In the data rows, the value 128 means zero.
Some points, one per row:
[135 192 167  86 131  98 144  72  99  62 125 166  72  61 135  99  46 175
  82 217 209 216 142 138]
[107 178 166 204 120 153 121 114 167 119  39  84  86 138 147 115  95  81
 175  87  91  56 117 140]
[174 124  77 104 124 148 167 151  94 189 123  67 157 183 177 118 120 156
  88 206 190 151  50 113]
[114 108 146  94  87 153 136 115 179 115 163 149 176  97 111 142 138 108
  71 142 158 127 127 182]
[113  80 149 114 123 134 125  60 182 112 195 211 149   0 142 165 130 219
  84 173 214 232 142  94]
[144 106  72 168 138  92 172 169  90 116  87  51 208 253  92 137 155  86
  99 110  52   6 135 122]
[161 149 118 179 114 110  78 114 112 131 129 144 123 139  76  90 116 108
 144  95  69 119 160 158]
[100 162 116 127  79 144 159 146 116 129 120 148  86 105 130  94 101 180
  93 230 143 193 121 154]
[127  71 118 169 179  90 105 173 138 145 127 129 201 161  87 124 207  64
 143  52 101  74 135 159]
[159 164 140 144 115 156 180 130 140 119  82  95 153 218 142 114 108  49
 131  91  90  68 124 124]
[149 141 134 184 157 151 107  92 105 152 106 148 151  92 131 153 105 104
 169  93 112 125 173 152]
[ 80 163 109 140 111 126 136 137 112 129 155 153 150 146 121 125 123 163
  97 149 140 114 158 121]
[117  87  94  50 141  62 118  74 112 130 188 143 177 146 149 188 140 166
  86 205 173 222 115  81]
[ 98  66 124 128 150  98  82 133 133 119 165  98 153  60 101 126 165 146
  85 122 104 169 129 111]
[131 112 156  93 154 163 164 101 114 112 130 110 139 119 135 166 100 193
  94 125 145 167 114  64]
[110 151 149 141 117 116  83 151 106 102  68 142 116  94 108  94 135  68
 157  65 146 108 131 169]
[179 149 143 116 116 176 143 119 155 154 141 115 103 154 131 136  96 141
 113 145 141 156 106  83]
[ 77  80 147 181 155 162 132 241 145 152 121  82 125 169  76 156 160  41
 154  53   0  53 145 158]
[127 122 110 117 106 136 151 146 142 126 150 103  89  93 127 120 111 128
 121 173 116 206 134 171]
[146 115 112 136  90 107 144 123 158 131 153 121 120  79 147 157 121 180
 150 149 125 182  88 147]
12 more points follow, each with its number after it:
[104  73  66 114 181 117 192 144  91 164 148  85 181 225  89 171 189 146
  93 152  87  75 111 115] 0
[108 219  52 103 141 100 147 111 121 139 130 104 130 193 166 143 118 164
  55 197 182 182  80  90] 1
[147  75 184 153 137 135 107 128 129  84 183 131  84  36  88 141 135 169
 155 133 155 128 137  94] 2
[128 113 156 108  78 169  67 173 129  93 149 115  79  84 123 105 180 131
 155 126  89 126 134 158] 3
[128 161  33 123 153  30 123 144  78 169  13  87  94 237 146  86 101  36
 106 110 100  22 153 225] 4
[106 114 108 138 122 113 131 171 103 136  98 106 148 161 125 144 179 106
 109 110 103  76 100 133] 5
[155 142  91  89 113  98 179  68 110 134 110 116 191 199 141 135  98 132
  85 193 204 162  69 102] 6
[154 125  78 112 149 144 137 164 117 162 107  99 110 143 142 122 119 110
 114  94  90 114  76 118] 7
[ 77 121 176 151  86 164 109 168 133 106 143 144  90  22  91 133 147 104
 142 153 110 133 191 128] 8
[123 112 155 128  96 136  97 129 145 161 162 184 122  59 151 108 137 175
 158 102 152 189  90 129] 9
[158  94  83 149 170  75 145 139  89 220 112  75 175 237 127 108 133  63
 137 142  88  39  74 163] 10
[144 133 103  67 127  93 171  79  93 175 108 115 189 188 169 114 122 165
  99 230 197 150 124  41] 11
Which two of these numbered points are nearest to each point below, looking only along the 5 directions in which the first points spread most? Their numbers follow each, nearest first.
[150 174  55  57 107 118 195  67  74 133 105 111 174 198 142 178  97 177
  85 219 177 144  88 123] > 6 11
[135  82  70  97 165  83 146  81 108  99 126 133 165 136 159 178 152 195
  64 225 182 169  66  96] > 11 6
[163 155 150  84 109 129 117  88 149 103 122 138  92  83 135 129  89 148
 109 196 179 209 122 149] > 9 2
[127  98 148 151 161 152  91 122 199 142 177 147 164  75 157 125 136 191
 124  69 110 162 111 143] > 2 9
[146 154  43  68 104 109 192 112  93 145 119 160 174 174 144 139  83 222
  65 223 140 154  89  91] > 1 11
[127 182 114 105 133  70 155 155  76 143  64  75 147 191 120 103 136  50
 105 172 132  98 117 226] > 4 5
[117 153 164 125 115 148  73 136 158  99 153 175  93  92 116  74 112 116
 135 152 130 180 152 173] > 8 3
[128  92 155 122 143 136 123 131 167 126 150 128 122  67 124 191 171 168
 159  86 133 151 148  84] > 2 9
[164 138 126  56 123 146 164  41 107 149  71 134 173 214 160 134 122 195
  89 217 210 149  69  96] > 11 6
[110 121 165 160 107 125  90 168 158 107 147 194 131  73 122 133  97 135
 167 130  96 144 192 131] > 8 3
[ 93  55  55  65 171 104 192 168  79 161 161 132 169 254 135 196 135 125
  96 176 107  87  88  92] > 0 10
[131 195  92  45 166 115 138  48  86 132 123 119 189 166 169 136 109 189
 114 236 191 138  82  80] > 11 6
[125 122 199 128 139 149  97 127 169 103 133 206 154  78 149 136 136 156
 145  92 103 159 109 109] > 2 9
[123 188 156 108  88 160 113  97 120 118 125 172  90  33 126 142 105 179
 131 215 237 238 121 192] > 9 2
[ 97 122 183 135 116  82 130 148 128 102 142 147  90  92 123 134 108 111
 152 151  92 143 136 119] > 3 8
[112  86  45  97 204 136 185 163  84 186 157  94 150 225 124 143 159 111
  87 145 101 105  74  99] > 0 10
[121 139 154 134 125 172  65 159 180  87 154 180  82  74 111 142 136 145
 157 117 116 146 174 140] > 8 2
[152  92 113 164 173  65 123 215 121 120 153 118 140 122  76 142 149  90
 170  45  93  58 126 157] > 5 7
[155  73 172 125 173 178 107 131 174 112 177 166 136  79 134 146 119 151
 144 104 145 166 101 136] > 2 9
[140 165 195 150 113 202 129 147 168 137  65  97 144 164 122  93  84  56
 135  98 123  84 119 161] > 7 5
[142 109  63 111 199  90 140 172  60 173  44  42 127 216 115 148 159 101
  88  95 126  11 105 159] > 10 5
[174 152  97 114 142  91 148 126 101 164 100 121 114 202 161 104 132 111
 126 203 166 120 120 170] > 1 6
[179 201 103 105 144 124 164 102 162 163  90 140 125 144 136 107  36 141
 165 169 152 131 102 106] > 1 6
[159  34  54  78 181  73 137 136  66 170 163  86 132 127 144 195 114 142
  87 108 157 129  72 107] > 0 5
[111  56 112  62 194 109 152  92 103 149 152 168 147 134 153 171 139 160
 145 176 157 153 105  93] > 6 11
[131 121  50 117 163  99 194 178  84 157 108  69 165 234 123 129 133 128
 117  34  65  16 120 125] > 10 5
[154 176 147 155 105 133 139 179 164 148  68  98 112 224 127  60  89  20
 117 104  95  33 113 133] > 4 7
[ 82 128 118  61 132 142 108  85  98 171 156  99 165 133 186 177 152 195
 106 207 202 192  94 106] > 1 11
[212 186 127 153  92 123 150 113 157 153 111 121 137 160 154 131 103 148
 114 145 186 136 107 119] > 1 6
[175  90  36 155 130  61 148 159 100 164  59  86 135 255 102 108 145  81
  91 107  89  25 158 146] > 10 4
